In the rows, zero is written as 128.
Each path is a new rotation, seen through one point. The rows after it are directions, each followed by how far the rotation turns it, in degrees a step (0 if it stays put).
Each turn is a multiple of 5 degrees from 10 to 175, or 0.
Each row of a path follows its step; steps can be skipped.
Path 1:
step 6: 152, 142, 94, 127, 121, 131, 116, 133, 133, 151, 130, 152, 110, 135, 162, 124, 95, 140, 159, 80, 139, 132, 145, 148, 118, 144, 113, 142, 134, 96, 160, 125, 71, 153, 115, 169, 154, 150, 120, 112, 127, 160, 146, 100, 92, 121, 145, 134, 90, 121, 131, 109, 152, 81, 194, 147, 147, 164, 102, 156, 153, 128
step 7: 100, 152, 109, 139, 127, 120, 94, 113, 136, 150, 153, 190, 181, 100, 99, 166, 180, 94, 103, 122, 104, 82, 80, 131, 110, 125, 100, 137, 122, 116, 135, 143, 158, 112, 115, 126, 105, 109, 121, 119, 155, 127, 88, 99, 87, 108, 120, 105, 138, 132, 117, 105, 130, 112, 167, 141, 126, 103, 136, 154, 128, 109
step 9: 160, 120, 110, 138, 122, 156, 98, 110, 178, 109, 108, 152, 121, 142, 107, 135, 101, 105, 144, 130, 78, 120, 162, 102, 129, 61, 123, 158, 148, 129, 148, 101, 103, 147, 61, 131, 137, 131, 138, 105, 150, 153, 139, 105, 97, 108, 105, 136, 102, 145, 83, 129, 129, 144, 129, 150, 107, 162, 134, 118, 114, 114
step 11: 149, 177, 117, 123, 112, 149, 118, 125, 105, 113, 151, 187, 129, 81, 117, 100, 108, 138, 149, 125, 118, 118, 120, 87, 158, 102, 139, 137, 122, 89, 148, 171, 127, 153, 124, 125, 147, 145, 91, 83, 157, 115, 105, 115, 139, 158, 140, 115, 169, 124, 128, 109, 176, 123, 113, 88, 136, 155, 109, 160, 153, 119
step 14: 113, 91, 103, 155, 132, 153, 125, 170, 150, 123, 56, 102, 123, 105, 136, 101, 113, 108, 130, 128, 105, 113, 146, 148, 159, 87, 136, 134, 106, 77, 144, 181, 103, 86, 98, 113, 129, 113, 93, 102, 129, 107, 102, 136, 135, 151, 119, 128, 126, 161, 135, 128, 156, 117, 95, 110, 120, 135, 128, 117, 118, 88
step 16: 104, 142, 163, 101, 84, 103, 126, 101, 127, 123, 144, 122, 145, 111, 126, 130, 152, 89, 156, 130, 144, 109, 75, 131, 159, 90, 150, 141, 80, 117, 177, 159, 141, 109, 121, 148, 113, 128, 116, 138, 122, 117, 66, 112, 98, 110, 110, 122, 154, 164, 131, 130, 101, 166, 121, 104, 155, 126, 118, 121, 143, 166
step 17: 149, 127, 137, 135, 123, 115, 149, 133, 85, 128, 60, 154, 108, 139, 122, 174, 96, 159, 131, 129, 123, 149, 151, 159, 182, 127, 134, 86, 165, 105, 158, 160, 117, 94, 107, 143, 96, 71, 126, 140, 127, 105, 147, 132, 139, 124, 130, 171, 139, 134, 154, 141, 131, 153, 128, 103, 119, 150, 135, 159, 130, 143
step 20: 137, 142, 125, 52, 142, 139, 129, 131, 115, 154, 108, 152, 113, 77, 141, 132, 102, 111, 160, 124, 166, 139, 126, 125, 147, 119, 118, 86, 152, 109, 202, 114, 94, 172, 115, 157, 153, 101, 120, 112, 91, 125, 138, 103, 131, 120, 140, 123, 169, 138, 145, 130, 151, 135, 123, 116, 118, 115, 93, 107, 145, 130
step 21: 140, 154, 147, 143, 137, 131, 90, 139, 135, 156, 90, 126, 137, 95, 118, 180, 146, 117, 122, 89, 111, 99, 118, 180, 140, 130, 165, 135, 147, 175, 132, 89, 138, 141, 151, 119, 126, 108, 116, 130, 128, 137, 103, 129, 73, 98, 110, 157, 132, 162, 111, 142, 120, 174, 151, 98, 118, 113, 146, 146, 81, 153
128, 128, 131, 118, 130, 128, 137, 129, 120, 129, 128, 137, 132, 135, 126, 132, 128, 124, 137, 114, 128, 129, 118, 133, 130, 127, 128, 131, 130, 142, 131, 127, 129, 127, 129, 118, 121, 120, 123, 123, 136, 130, 122, 118, 131, 124, 141, 125, 139, 125, 123, 139, 118, 121, 125, 121, 131, 123, 129, 141, 125, 135 -> 80
128, 125, 123, 127, 125, 137, 126, 126, 132, 121, 131, 132, 123, 126, 123, 121, 130, 126, 125, 124, 133, 134, 124, 135, 127, 130, 119, 131, 134, 129, 121, 122, 130, 142, 137, 128, 134, 123, 127, 120, 120, 112, 132, 135, 122, 120, 125, 138, 142, 121, 131, 134, 134, 129, 120, 121, 139, 141, 132, 126, 125, 123 -> 45
132, 130, 138, 122, 135, 128, 135, 123, 123, 119, 123, 121, 129, 128, 136, 137, 133, 142, 123, 118, 130, 129, 136, 133, 127, 126, 129, 136, 125, 123, 128, 114, 132, 122, 132, 137, 125, 121, 123, 136, 142, 135, 123, 129, 125, 130, 117, 127, 129, 120, 134, 133, 139, 119, 127, 124, 132, 131, 127, 124, 129, 119 -> 160
124, 131, 128, 122, 127, 135, 123, 131, 132, 126, 118, 129, 119, 135, 129, 138, 140, 119, 136, 117, 129, 136, 138, 128, 130, 126, 130, 129, 136, 137, 131, 137, 130, 121, 127, 119, 133, 143, 126, 131, 129, 127, 135, 133, 127, 135, 115, 128, 125, 122, 133, 127, 120, 134, 124, 133, 131, 127, 132, 134, 136, 119 -> 85
117, 121, 129, 134, 130, 125, 132, 135, 122, 134, 125, 123, 138, 131, 129, 138, 122, 134, 120, 128, 126, 127, 128, 129, 134, 148, 127, 128, 126, 127, 127, 131, 130, 138, 116, 120, 131, 123, 129, 131, 135, 123, 148, 131, 130, 124, 122, 138, 130, 126, 133, 135, 125, 125, 130, 128, 131, 123, 126, 128, 140, 133 -> 155
135, 126, 133, 124, 128, 140, 112, 133, 120, 135, 131, 122, 131, 127, 126, 129, 121, 120, 132, 128, 137, 125, 140, 129, 131, 127, 130, 128, 119, 129, 128, 122, 120, 131, 121, 127, 126, 137, 129, 139, 128, 134, 123, 137, 131, 117, 124, 125, 134, 129, 114, 135, 133, 133, 116, 118, 131, 125, 130, 125, 127, 136 -> 65
125, 130, 133, 134, 142, 130, 127, 118, 131, 135, 122, 121, 118, 122, 139, 117, 132, 126, 129, 134, 128, 134, 132, 124, 126, 136, 126, 123, 136, 125, 134, 121, 134, 129, 141, 123, 131, 130, 141, 131, 133, 127, 128, 128, 137, 128, 124, 126, 131, 124, 127, 134, 115, 125, 134, 121, 133, 118, 128, 128, 117, 136 -> 10
